Each named turn below is shown by a few rows before and after it. Which turns, in which order, take the first row of each later pair to the second? The first pair is answered.
turn z685:
[ 36  19  17  28 -38  13   3  20   8  24  -2 -10   0   7 -11  -4 -27  11
  -2 -41  12  -7] => [ -4   6  15  44 -13  19  30  -9  22  47   0   3  -7  14  -3   7 -29 -17
  -2   8  18 -11]
[ 13  -7 -12   7   0   7   1   1 -23 -21   7  -2   5   3   6  -9   6  17
   9   0   2  11] => [ 17  -3 -10  17  -1  13  10   3 -20 -11   7  -6   9   4  -1  -8  -1  17
   7  -1   1  10]
[-41 -27  -1  32  35  16  38 -37   8   8   7  12  -6   8  12   3  -3 -20
  -4  47   5  16] => [-42 -24  -6 -18  27 -10 -10 -25 -13 -50   6  16 -14   2  38  -4  22  -5
   5  25  -5  27]
[  5  -2 -16  -3  10  14 -22  22 -14 -45  -6  -2  23  -6   9  -4   6  20
  -5 -27 -10  10] => [ 20   0  -9  22   5  30   0  25  -7 -15  -5 -11  31  -2 -12  -4 -10  22
 -11 -34  -9   5]
turn z476:
[ 14  -7   9 -12 -12 -21 -13   0  -3 -16 -21 -14 -20   0  21  13   2 -16
  18 -16  18 -11] => [  4  -8   8  -8 -10 -21 -11  -4   1 -11 -23  -9 -25   0  24  16  -1 -24
  20  -6  18 -12]
[  2 -10 -14   7  25   6 -14   2  -2 -24   9 -18  27   4 -13  28  19   4
  -1 -11 -13  -1] => [ -8 -13 -15  -1  30   4 -17  -1  -3 -26   9 -13  23   6  -7  27  21  -1
   3  -1 -13  -2]
[ 14  -7  17  -1   8  22  22  -9  14  15  -3  33  -3 -19 -17  12   6 -23
 -17  17  13 -16] => [ 31  -3  17   6   2  26  23   0  11  14  -4  25   4 -22 -26   7   4  -9
 -20  -3  11 -13]
[-38   5 -16 -43  32 -12 -21 -17   1 -45   5  20   2 -27  20  -2  36  17
  21   8 -14  17] => [-56   3 -12 -26  39  -5   1 -31  19 -14   7  31  -5 -17  14   6  25  -7
  25  43  -4   5]
turn z285:
[  6  -2   0   5   5  14   8 -13  30  -3 -25  -4  -6   3   1  -1 -12   2
  -9   5 -19 -12] => [  4  -9  -5   3   9  12   5 -14  23 -13 -25  -6  -6  -1   4  -3  -8   9
 -10   4 -24  -7]
[ 17   7   7  19 -11  14  19   6  -4   9   7   2   5  -9 -20  -7  -3  -2
  -6 -11  -5  11] => [ 10  -2  -3   2   0   8   6   3 -17 -20   7   1   6 -15  -1 -10  13   7
  -7 -15 -12  21]
[  7 -25 -18 -13  13 -14  -2 -13   4 -20  -8  14   0   2  -3   7  10  -7
   1  15  13   0] => [  6 -19 -11  -9   7 -12   4  -8  13  -1 -10  16  -4   7 -13  10   2 -17
   4  21  18  -9]
[-46 -40 -15 -12  22  -4  23 -21   1 -19  10  10   2  -5  25  -1   1   7
   1  59   1  19] => [-46 -34  -2  -5  12  -5  26 -18  17  12  12  16  -9   5  10   7 -17  -9
   8  69  11   7]
Now pairs of rows:
Between the rows of a pair lie two turns.
[-12 -10  -9 -39   1 -18 -32 -13  -6 -35  -6  -3 -16 -14  36   1  22   6
  -6   6  -2   7] => [  0  11  18 -40 -28 -24 -34   5  17   5  -6   5 -33   0  10  13  -5 -15
   8   8  16 -18]	z285, z685
[ 18  11  21   1 -26  -4  -8  18  10  33 -10  -6  -9   1 -15   6  -5  -7
   9 -12   6 -15] => [-21  -2  15  -8  -6  -9  -5  -5  14  27  -9   9 -20   2   8  10   4 -27
  12  25   8 -12]	z685, z685
[-22  11  -6 -28   5 -11 -10 -11  19   5   9   3 -28   8  13  -6   4 -18
  16  14  12  -1] => [ 16  21   2   8  -4   7  14   4  23  34  10 -20  -7   9 -20 -10 -14  -1
   6 -20  11  -4]	z285, z476
[-13   2   5 -20   1 -12 -11  -2  11   2  -5  14 -10  10   8   3   7 -17
  13  17   2 -10] => [ 15  12  13 -13 -13  -8 -17  18   7   4  -5   0  -2   8  -9  -2  -1  -2
  11 -16   1 -10]	z685, z685
[ 46  -8  -4  15  12  12   0   5   1   4   8   4  17  -6  -3 -10   3  24
 -27 -15  10  -6] => [  9 -17 -10 -17  23  -7 -23  -8  -4 -22   5  24  -3  -4  27  -9  21  11
 -17  14  10  -1]	z285, z476
[-13 -11 -15  -8  20  -4   5 -14  -3 -13   8   9 -13   2  15  -6   4 -12
   1  25  -4   7] => [ 28   3  -7  -8  -3  -5  -6  15  -8 -14   5  -8  -2  -3  -6 -12  -3  11
   0 -25  -7   6]	z685, z685
[-28  10  -7  -9  14  -5  -2 -12   3 -14   2   5 -23 -11  46  21  32 -19
 -15  50 -21 -16] => [ 43  34   5  -5 -23  -3 -18  33  -7 -15  -1 -22  -5 -19  10  11  19  22
 -19 -29 -25 -16]	z685, z685
[ 40   0  21   4  -2 -10  12   9  -8  24  -8 -36  20  -9 -36   3 -16  13
 -17 -35  12   7] => [  4 -27  -7  11  39  -2  32 -24 -19  -2  -8 -35  28 -17  -5  -1   8  13
 -29  -3  -1  25]	z685, z285
[ -3 -32 -15  37  45  19  32 -26   0   3  -5  -2  12   3  -3   3   4  17
 -18  17 -17  21] => [  2 -28 -21  -2  31  -2  -9 -10 -18 -45  -9   0   9  -4  17  -5  25  35
 -11  -9 -23  29]	z685, z685
[-12 -18  -9   5  10  15  11 -18   6  11  -4  -4   4   8   1  -1  -3 -17
 -11  26   4  -2] => [-16 -10  -1  -9  -1   5  -6 -10  12  12  -2   2  -8  10   3   3  -6 -26
  -1  27   9  -9]	z685, z285
[ -3  28   4 -15 -18   4 -26  44  20  19 -19  -9  -9   5 -20  -3 -26  -3
  -3 -21  -4 -21] => [ -4  25   4   0 -12  13 -14  39  26  32 -20 -10  -5   7 -28  -3 -33  -6
  -6 -13  -1 -24]	z476, z685
[  4  24  21  -8 -17 -28 -12  13   8  29  -8  21 -17  11  -7  17 -15 -23
   6  -8  20 -33] => [-10  21  18 -15 -10 -31 -15   9   5  22  -7  28 -22  10   3  16  -9 -27
   9   6  17 -32]	z685, z685
[ -4  -1  10   5  -8   9  -2  -8  -5  12   2   6  -3  -2  -8  -5 -15 -21
   8   3  -5  11] => [ 10   2  10   2  -9  10  -4  -1 -10   6   2   1   2  -4 -11  -7 -12 -12
   6 -11  -8  15]	z476, z476
[ 10  -3 -15 -11  11  -9 -19  -1  -9 -46  -1  -2   7  -8  16   4  19  16
  -2 -27  -7  16] => [ 22  -2  -4  38  15  18  27  -5  12  12   3 -15  20   0 -17   7  -7   7
 -11 -17   1   3]	z685, z685
[  6  16  18  19  -5  11   6  10  16  33  -1   0   2   1 -11   0 -21  -7
   3  -5  13  -6] => [  7   4  -6  10  11  13   0   5 -10 -18  -2 -12  18 -15  11 -13   6  22
  -8 -25  -5  18]	z285, z476
[ -7   9   9 -15 -21 -15 -17   1  -6  -5  -6   6  -5   6  -1  13  -7 -10
   7  -8   0  -6] => [ 10   9   7   7 -21   1  -3   4  -8   3  -7  -8   9   7 -13  12 -12   3
  -1 -22  -4  -5]	z685, z285
[ 28 -21  -9  -7 -11 -25 -18  36 -24 -13   9 -15  12  16  -9 -25 -28  16
  30 -36   3   4] => [ 21 -15   0 -17 -20 -34 -23  41 -13   0   8  -5   0  22  -8 -22 -35   2
  38 -23  12  -3]	z285, z285
[ 15  23  -5  -2 -15   6  13  13   5  32  -3 -16 -10   3  -9 -15 -37   1
 -28 -14  44 -35] => [-34   6 -17 -27   5  -5   2 -12   1   9  -2   6 -27   5  28 -10 -15 -19
 -23  26  44 -30]	z685, z685
[ -8   5   7  -4   2  -6 -12  -8   9   5   3  13 -14   3   5   6   4  -9
   7  25   0  -9] => [ 12   9  12  12  -3   4   0   0  15  21   0   4  -4   3 -14   4 -10  -1
   4   9   1 -12]	z476, z476
[-24 -30 -20   7  35  26  17 -32 -16 -19  12   1  11  -7  28  -4   7  11
 -19  23  -5  15] => [ -9 -24 -13  29  29  35  36 -29 -10   9  14  -6  16  -2   9  -1  -9  10
 -21  18  -3  10]	z476, z476
[ 31  20  23 -32 -34  -9 -33   8   3  -7   5   2 -11 -18  -3 -11 -11   5
   7 -10   7  -8] => [ 35  23  28 -18 -37  -2 -22   8  10   8   5  -3  -6 -14 -17  -9 -21   1
   6  -8   8 -13]	z476, z685
[-32 -18 -10  14   8   5  20 -17   5  22   6   3   8   2   0   8   3 -17
  -1  32   5   1] => [ -5  -8 -11 -26 -16 -15 -27   9 -18 -30   2  -6   6  -7   8  -1  20  10
   4 -19  -4   8]	z685, z685
[-28  -8 -16 -24  -7   6  -7 -38  21 -33 -19  -1 -40  -6  36  22 -16 -26
  14  40  10   9] => [ 11  18   8 -23 -48   1 -21  -4  31  -6 -21  -7 -44   0   4  26 -40 -22
  21   9  22  -6]	z685, z285
[ 19  -2 -10  19 -12  12  23   3  -3  11 -30 -22  15 -20  -1 -11   7  29
 -25  -8 -13   1] => [ -2  -8 -19 -10  -6  -1   2  -3 -12 -20 -30 -11   5 -24  24 -12  22  26
 -22  -1 -16   6]	z476, z476
[ -4   0   9  18   3   2   6 -10  10  28  -4  11 -15  11   4  15 -11 -20
   6  31   6 -10] => [  7   6   4 -20 -12 -19 -32   7  -8 -18  -7  12 -21   1  18   7   6  -1
  12   0  -1  -2]	z685, z685
[ -1  -9   7   6  -9  12  11 -11  21  42 -13  -5  -6  -2  -3  15  -9 -20
   8  15  19   3] => [ -9 -10   0 -35 -13 -11 -28  -3   4  -5 -15   1 -15  -9  21   9  14  -9
  15   5  13  11]	z685, z685
[ 27  16   9 -13 -16   0 -12  21  -4  -6  -3  -1  -2   2 -10  -4   4   7
   7 -31  -7  -3] => [ -6   7   6 -29  -5 -12 -24   4  -3 -19  -3  15 -15   6  14  -1  14 -10
  13  -1  -3  -2]	z476, z476
[ -1  26 -11  14  24  -8  17   0  -9  -4   1   3 -49 -16  -2   5  -6 -12
   1   9  14  -2] => [ 12  24 -14  24  27  -3  25   0 -16  -8  -2  -7 -40 -21  -8   0  -3   1
  -5  -4   9   2]	z476, z285
[ 50  25  13   7   8  19  28  17  36  -6   6  -2  14 -21 -37 -17  30  16
  16 -58   9 -11] => [ 14  -1 -15  15  48  28  44 -17  26 -30   8   0  22 -25  -6 -22  53  19
   4 -30  -2   7]	z685, z285
[-13  -2   5  14  -3  -2  17   4   4   9 -16  15  -7  -7  -9   9 -14 -14
  -3  23  -5 -17] => [-20  -5   1  12   3  -2  17   0   1   3 -15  15  -7  -8  -1   7 -10 -16
  -3  30  -5 -12]	z476, z685
[ 21  -1  15  38 -18  20  25  12  22  45   1  -9   5  -1 -39   3 -22  -7
  -1   1  14 -19] => [  5 -28 -18  45  22  33  37 -13  -2   2  -2 -22  25 -14 -10  -8   5  16
 -18   4  -7  10]	z285, z685
